(in the rows, 128 means zero)
Each named turn below is shown by a few rows before and after it. Which turns, in which order, take the first row of each later pair to the second? The first pair is answered.
Z_274:
[155 156 162 123 186 155 133 152 158  79 132 140 113 119 159 134  78 198
 118 145] -> [146 167 160 143 181 142 117 144 152  94 122 151  88 114 149 139  70 192
 114 150]
[134 128 159 127 119  89 129 117 110 130 144 154 177 124 117 110 125 127
 130 140] -> [131 135 153 135 113  69 110 118 103 139 146 163 165 126 114 113 128 128
 134 148]
[132 124 107 195 149 127 103 164 144 157 123 146 103 105 148 145 121 162
 145 116] -> [136 127  97 183 142 126 111 143 155 157  99 132  76 117 147 159 123 145
 154 117]
Z_824:
[141  73  97 154 139 154 120 139 129 137 151 122 151 124 169 133 146 137
 174  99] -> [143 101 107 135 161 179 148 138 144  97 120 108 106 127 172 134 127 160
 160 113]
[147 125  85 180 149 116 120 145 139 128 102 137  73 103 147 159 121 156
 127 139] -> [150 113  67 107 104 121 160  84 121 132  89 117  99 129 144 152 144  88
 124 138]
[ 93 129 164 124 115  72 135 121 150 149 181 146 152 143 103  96 141 137
 124 199] -> [103 160 169 124 137  97 155 135 154 124 162 128 116 137 105 114 125 155
 122 208]
[107 122 112 198 154 123  91 179 140 126 181 158 191 102 126 143 120 177
 112 114] -> [130 174 120  77 155 173 197 128 133  50 106  85 131 147 128 152 103 115
 110 143]
Z_773:
[148 119 154 114 149 124 165 111 172 129 106 104 121 127 143 147 126 152
 104 118] -> [136 135 163 133 156 108 150 119 168 125 114 106 116 131 132 146 115 164
  98 132]
[136 112 146 122 134 140 131 136 131 121 134 126 154 131 144 120 132 143
 131 125] -> [143 128 148 109 139 141 147 120 127 110 114 115 131 135 126 118 114 136
 124 130]
[133 129 116 127 124 144 135 136 142 140  99 100 104 134 138 148 144 118
 145 141] -> [118 143 116 144 121 134 120 151 138 151 104 113  96 121 124 145 134 130
 127 150]
[170 108 139 128 169 182 148 136 157  66  93 104  87 126 151 105  95 152
 152 122] -> [156 136 148 151 169 164 132 147 145  65  88 122  70 125 138 103  71 168
 133 132]
Now pairs of rows:
Each pair is 2 to 4 turns apart.
[129 158 140 198 156  94  93 167 103 153 133 177  82  71 110 137 133 170
 142 151] -> [115 181 163  88 112 104 152 113  67 125 146 161 146  98  81  96 148  94
 109 166]	Z_824 then Z_274 then Z_773 then Z_824
[ 93 113 127  71  87 137 173  68  88 128 113 103 161 142 132 125 123  40
 114 126] -> [ 88 128 117 228 119  83  65 123 115 182 120 162  92 114 122 163 106 121
 127 126]	Z_824 then Z_274
[102 126 101 195 124  77  67 134 105 138 145 156 117 101 100 122 110 151
 120  89] -> [ 99 177 143 170 145 111 110 154 106  83 136 137 104 103  93 119  75 170
  98 126]	Z_824 then Z_274 then Z_773
[156 119  78 108 168 159 184 125 130  96  93  59  89 131 180 132 136 134
 165 119] -> [142  63  72 165 157 132 133 151 126 151 141  99 142 109 183 128 168 162
 189 103]	Z_773 then Z_824 then Z_824 then Z_773
[139  90  91 168  90  93 120  95 130 167 144 128 121 129 148 145 116  74
 153 103] -> [155  91  91 109 105 141 175  88 134 120 142  88 132 139 170 134 118  68
 153 108]	Z_824 then Z_824 then Z_274
[109 119  64 104  98 115 152  64 108 147 117 117 107 170 113 137 172  53
 151 153] -> [120  91 110  73 135 155 185 126 105 109 171 124 200 140 149 104 169 102
 127 145]	Z_274 then Z_274
[134 158 150  92 165 170 146 121 123 109  97 107  96 153  99  99 105 145
 105 168] -> [126 116 143  59 130 154 149 108 109 130 133 125 173 152  95  69 135 115
  91 151]	Z_824 then Z_824 then Z_824 then Z_274
[131 133 124  61 104 146 157 114  96 124 151 137 187 135 120 108 156  74
 126 137] -> [144 180 163 134 159 172 146 170 121  84 130 136 107 113 132 133  96 161
 115 165]	Z_824 then Z_824 then Z_824 then Z_824
[137  82 127 192 197 132  90 199 167 156 160 145 146 104 174 123 121 214
 151  90] -> [110 193 120 181 136  73  86 112 143 178  76 148  30 151  95 145 103 142
 121 143]	Z_274 then Z_274 then Z_824 then Z_773
[122 112 107 177 168 138  97 149 125 135 130 169 108 107 158 157 111 160
 155 101] -> [107 187 133 146 150 127 126 121 104 119 104 161  66 131 120 142  85 133
 119 141]	Z_824 then Z_773
[125 101 169 141 161 188 124 166 153  90 138 152 192 107 174 107 105 193
 127 104] -> [114 184 183  87 129 176 163 119 126  64  97 130 144 146 126 104  80 148
  91 149]	Z_824 then Z_773
